X: rows in 3 groups, each row roughly a mix of its group's directions (one row in no group):
X (88 x 10):
[[ -3  -8  23   6 -13 -25  37   8  10  16]
 [ -1  -8 -49  12   1  -2  14 -17   2   8]
 [ 13 -42  -5   0 -24  14  14  -1   4  17]
 [-15  14  38  10  -5 -22  -1  15  24  -4]
 [-31   0 -16  31   6   5   4 -19 -15  19]
 [ -2   7  15   6  -5  -9  52  -2  -1   7]
 [-26   7  35   7  -5 -23  -9 -21   7  -7]
 [ 22  -3 -21 -11  17  36   4  16  -9  12]
 [ 21   3  27 -14  -6  11  -9  39  -5  -9]
 [ 11 -23  15  11   9  30  33  -9   2  -7]
 [ -4 -20   9 -26  21 -14  19 -25  13  14]
 [ 10 -19  16   8  45   2 -18   1  -1 -10]
 [-21   9  43   3 -12 -19   8 -11  -2  -9]
 [  3  18  -1  29  -3 -11 -13  18 -34 -16]
 [  6  -1 -35  15  19  30  -6 -15   0  15]
 [-24   2   8  32 -22  30  -5  -7  -2   7]
 [-14  13  14  10  16 -36  18 -11 -23  -4]
 [ 30 -34   1 -29  12   2  -9  -4  -1  -5]
 [-10  15  49  16 -13   0  -3   1  -3  -8]
 [ -4   4 -22  26   8 -36 -21 -11   7   6]
 [-16  -7 -11  34 -17  31  -9 -11 -13   6]
 [-12  21  13  30   9 -26  16 -10 -17  13]
 [ 15  -8  -3 -23  18  35 -26  11   7   2]
 [  6 -10   0  21 -29  37 -16   1  -9 -12]
 [ -9 -11  55  -3   0   1  -1  -2   2   4]
 [ 19  -2  15 -28  19  15 -21  28  -2   2]
 [-29  -2  13  14 -14  11  24 -32   8   7]
 [ 15  -2  27  16 -14   5 -17  13 -27 -23]
 [-13 -15 -28   2  32 -10  -2 -13 -10  25]
 [-28  10  37   6  -4  -5  12 -26  -3  -2]
 [ 12  -8  14  -1 -26  24 -23  17  16 -21]
 [ -7  -4 -36 -16 -28  -7 -26   1  -5   7]
 [-21  13  11   0 -15 -24  39   3   8  -4]
 [ -6   5 -38 -17   6 -15 -29  -3 -17  -1]
 [ 30  -3 -28  -7  10  -7  -9  35  -4   5]
 [-23  31 -10   5  13 -30  20  -1   4  10]
 [  6 -21 -23  -4  12  36  -4 -15 -10 -19]
 [-21  -1  -3  -3 -13  13 -33   2  19 -30]
 [ 19  -1 -38  16  13  26 -12   5   0  11]
 [  8 -12 -17  -6  42 -12 -17  -4 -20  -1]
 [ 10  -2 -12   1  17 -22 -44  10  14   2]
 [-26  17  34  28  -6  -2  -5   8 -11   5]
 [ 22 -20  27  -5 -23  17  -3  -7  -7 -25]
 [ -3 -30   7   0  19 -34  25   4  -2   7]
 [ 25 -13 -27 -24  -1  16   8  27  -3  -1]
 [-14   4  25 -15  26  29  -8 -22  -2  10]
 [-12  10 -44 -18  -4  -5 -15  -8 -16  -9]
 [  2  18 -12  -1 -32  39   6  -9   1  -5]
 [  6  37 -10  -2 -21   8  28  -7 -13  15]
 [ 36  -6   7 -26   1  -3 -16  25   4 -16]
 [ 15   2   4  -1  17 -27 -34  11  -6  25]
 [ -4 -21  18   2   9 -30 -30  16  15   4]
 [ -5  15   5   5 -21  41 -11  -5  14 -20]
 [ 13   6   1  -5  33 -11 -37  16   1  12]
 [  5   6   6   2  -8 -16  48  -1  -8  21]
 [  1 -13   7  -3  -2 -45   2  13   1  27]
 [  7 -20 -10   0  30   4  35 -13 -18  -6]
 [ 20 -12 -37 -23  18   0 -12  10  10   9]
 [-22  31 -20   6  16 -25  14   4   6  15]
 [  7 -17  -8  -5  -3 -31  29   2 -12  28]
 [ 12   4  -2  21 -11  16 -31  28 -20 -10]
 [-14   4  22  19 -36  -4  22  -9   0 -16]
 [-14 -11 -18 -13   6 -47  -1   6  -7   6]
 [ 15 -33  23  13  24  22  -3  -1   8  -7]
 [ -8   8   8   3 -45  24   0   2  20  -4]
 [-15   0 -14  -3  -2 -11  45 -19 -13   8]
 [  8 -19 -36   5   7  23 -26   7  -5  13]
 [  9  -3 -17 -17  14 -30  27 -23  -7 -11]
 [ 12 -11 -29 -28   1 -14  13  28  -7 -11]
 [  3  -4  21   4  22 -40 -10  14   3  17]
 [  4  12 -32  23   3   3 -23  22 -20   0]
 [-15   6  -1  33 -29 -17  21 -17   0  -8]
 [ 30 -16 -14  -2  19   0   7  -5 -24  29]
 [ -7 -10 -36   4  -6  20  26 -24   0   4]
 [-28   5  11  26  -9  -5  -1 -38   8  -3]
 [-29   5  32  15 -16  11  15 -18   9   7]
 [  8  -2  32   2 -34  18   7  -6   5 -23]
 [  1   0  42 -11  -9  13 -23  13   9 -15]
 [  7 -12 -21  -5 -17  41  23  -3   1  -5]
 [ 12 -14 -37 -27  10  -1  13 -15  17   5]
 [ 18  -3 -24  -8   9  39  17  10 -11  10]
 [ 15 -21   0   0  13 -20   7 -22 -35 -16]
 [  1   4  51 -10  -5 -14  10   1   4 -12]
 [ -5  30 -12  -7 -42  -2  -7   4   2  15]
 [-15  -5 -28  -9   9 -12  33 -25  -7  12]
 [ -9   6 -17 -11  25 -34  23 -17  -3   7]
 [ -6   8  34 -17   3 -25  26 -12  11  -5]
 [ -8   1  46  -9 -12   1 -20   4  10 -16]]
one row of each group, then the others: which group is each in?
[ 22 -13 -47  -4  -3   6   1  17   4   1] : (77)
[  7 -26 -23  -5  16  20 -27   8   1  21] : (81)
[-25  19  -4  -8 -28 -33   9   8   8   1] : (28)

[-17 -33 -12  -8  19 -23 -15   2   3 -20] : (28)
[ 12 -35  14   5 -28   5   0   8  15  22] : (28)
[ 19  16  12   5  23 -18  22   1 -17  27] : (28)
[-25  -1  29   7 -22  11   3 -28  10 -14] : (77)
[ 10  -8 -21 -19   8 -20  29 -28  -1 -11] : (81)
[-12   4 -26  31  -8 -23  17 -22  -2   5] : (77)
[ -6   2  23  -7  -1 -42 -23   9   9  -9] : (77)
[ -7  -9 -36 -11  -9  16  26 -16 -15 -13] : (28)
[ 15  26 -17  16 -17  -3  -9  24 -16 -24] : (81)
